Each row has a name. Each question is about the rows just above it.

[50  9 44 79 27] : Q
[53 -9 53 70 29] : N
[ 70 -22  35  70  20] : M
[59 12 41 80 24] : Y
[63  2 49 76 25] : R
[67  6  6  6 19] : V
Which value appears more than once in N? : [53]
Repeated in M: : [70]
Which value appears more than once in V? : [6]

[  0  -8   6  24  17   2   1  -5  -4  -4   5  -4 -16  -8  10  -2 -10  11
  -3  -1   2  18  -6   0  21   2 -10   2   4   0  -3   4  -9   1   0] : W
[ -1  19 -22 -78 -25 -15   1  -5  13  12  -7  22  35  22 -25   3   5 -27
   6   2   3 -52  18  -1 -55  -5  31  10 -12   3   3  -8  24  -7   0] : X
[ -1   4  -4 -11  -5   3   0   3   3   1   0   4  12   6  -4   2   1  -6
   1   2   1 -11   3   0  -9  -1   6   3   2   1   3   2   3  -1   3] : B
[ -6  -8   6  24  17   2   1  -5  -4  -6   5  -4 -16  -8  10  -2 -10  -6
  -3  -1   2  18  -6   0  21   2 -10   2   4   0  -3   4  -9   1   0] : P
Where do [ -1  19 -22 -78 -25 -15   1  -5  13  12  -7  22  35  22 -25   3   5 -27
   6   2   3 -52  18  -1 -55  -5  31  10 -12   3   3  -8  24  -7   0] appear? : X
The row with [  0  -8   6  24  17   2   1  -5  -4  -4   5  -4 -16  -8  10  -2 -10  11
  -3  -1   2  18  -6   0  21   2 -10   2   4   0  -3   4  -9   1   0] is : W

[-57 -36 -57  36] -> K
[ 62 -33 -57  74] -> L
[ 59 -33  59  52] -> E
[ 59 -33 -42  30] -> J
[-57  64 -57  36] -> T
Repeated in E: : [59]
The value that K holds more than once: : [-57]

[ -3   0 -24  -2  -3 -13  -2   3  -8 -13  -8   8   0   4   4   5  29 -54
  14  -6  -1   7  -9   3  -6 -11  -6 -26  -9   3   4  12  -2 -13  -3   1
 -11   0 -11   1  -6   7   3   6 -11 -12   3   7  11   6   9   2   0   0
  -6  -6 -11  -5  -4]  U
[  3  11  -8   6  10  11  22  -8  -5 -32  15  12  19  -5  -4  -3   3  39
   4  -7  -4  12  -2  -3   2 -17   2  -6   4   5   5 -27  -2  -6  -7   1
   4  -5  19   4  -9   9  -4   9   2   2  -3  -8 -40 -18   9  30 -13   9
  10   2   6 -10  -4]  G
[  3  11  -8   6  10  11  22  -8  -5 -32  15  12  19  -5  -4  -3   3  39
   4  -7  -4  12  -2  -3   2 -17   2  -6   4   5   5 -27  -2  -6  -7   1
   4  -5  19   4  -9   9  -4  -1  11  -1  18 -17  -7  17  18   0  -8  14
  31  11 -14   5   7]  Z
[ -4  13   3   4 -30  -1  -6   2   2  31  -8   0  20  14   0 -13  -9 -70
   8   6  -2  -3   2   1  13  -5   9  -8   2   3  -1  -9   2 -20  -3  13
  13 -11   4   7   3 -30   5   2   9  -8   0   4  39   6  -4  -6   2  -5
  33   9   0   1   0]  S
The row with [  3  11  -8   6  10  11  22  -8  -5 -32  15  12  19  -5  -4  -3   3  39
   4  -7  -4  12  -2  -3   2 -17   2  -6   4   5   5 -27  -2  -6  -7   1
   4  -5  19   4  -9   9  -4   9   2   2  -3  -8 -40 -18   9  30 -13   9
  10   2   6 -10  -4] is : G

[  8   2   8 -11   8  35] : gupes
[-39   6  -7   1   7 -20] : zulef
[ 35 -15 -19 -44  -5  27] : Bupop
[-33  43  25 -68 -24   1] : geri
[-16 -16 -16 -26   1 -16] : Guvub
[19  6 14 14 14 14] : gef
[-54 -20 -21 -21   6 -21] : vud
[40  8 -6 -5 33 29] : Raf
[ 69  41  -2  51  25 -34] : Kod
Repeated in gef: : [14]
Which value appears more than once in vud? : [-21]
Which value appears more than once in gupes? : [8]
The value that Guvub holds more than once: : [-16]
Whose row is [ 35 -15 -19 -44  -5  27]? : Bupop
Whose row is [-39   6  -7   1   7 -20]? : zulef
Where do [-54 -20 -21 -21   6 -21] appear? : vud

[-64 -64 -64 -64]  H
[-64   6  82 -64]  D
[-64   6  82  -4]  C
Which value appears more than once in H? : [-64]
Which value appears more than once in D? : [-64]
Whose row is [-64 -64 -64 -64]? : H
Which row holds [-64   6  82 -64]? : D

[-50  32 -67  32]  gumu
[-48  39   6 -23]  bef
[-40  17  17 -83]  Ruko
[-83  17 -36 -83]  Puda
[-59  36 -78 -69]  zeto
[24 50 10 40]  fito
The value that Ruko holds more than once: : [17]
Repeated in gumu: : [32]
Which value appears more than once in Puda? : [-83]

[ 57  -6  57   0  57  57  28 -73 -20] -> Tega
[ 35   8   1 -10   8  13  37 -77   9] -> sarid
[ -2 -12 -42   9  47 -42 -42 -65 -42] -> Tarum
[-24 -49  50 -56  42  -4  36   7 -19] -> senem
[ 19  17  14  32 -16  47  47 -84  -6] -> memib
[ -2 -12 -60   9  47  18  14 -65 -36] -> zam
[ 50  44  11  26  -1  44   0 -71  34] -> kob
Repeated in Tarum: : [-42]
The value that memib holds more than once: : [47]
Which value appears more than once in Tega? : [57]
Repeated in kob: : [44]
Repeated in sarid: : [8]
Whose row is [ 50  44  11  26  -1  44   0 -71  34]? : kob

[  7 -80 -68 -58  39   6] : vuvab
[-38 -27 -24 -20 -24 -36] : Pog
[  0  30  25  21 -44   1] : lipus
[-71  17 -71  17 -71 -63] : rutan
[-71  24  20  17 -46 -67] : pobo
[ 46  46 -52 -44  46  46] : Demat
Repeated in Demat: : [46]
Whose row is [  0  30  25  21 -44   1]? : lipus
Whose row is [  7 -80 -68 -58  39   6]? : vuvab
Repeated in Pog: : [-24]
The row with [-71  17 -71  17 -71 -63] is : rutan

[-49 -49   0  -5] = Zif
[-71  -7 -71 -71] = tez
[-40  80  26  18] = Bipo
[-10 -29  66  34] = met
[-45 -74 -74 -32] = bebu
[ 55 -65  26  31] = Zusep
The value that bebu holds more than once: : [-74]
The value that tez holds more than once: : [-71]
Whose row is [ 55 -65  26  31]? : Zusep
The value that Zif holds more than once: : [-49]

[-18 -47 -15  70 -35] -> Gor
[-52 -52  51 -52  11] -> tek
[ 47  69 -21 -28   7] -> Puro
[ 51  67 -41 -20   4] -> labe
[-55 -30  56 -53  17] -> lozu
[-26 -26 -51 -26 -26] -> lokub
[ 47  69 -21 -28 -26] -> Remob
The value that lokub holds more than once: : [-26]
The row with [-26 -26 -51 -26 -26] is : lokub
Where do [ 47  69 -21 -28 -26] appear? : Remob
Which value appears more than once in tek? : [-52]
[-52 -52  51 -52  11] is in which row? : tek

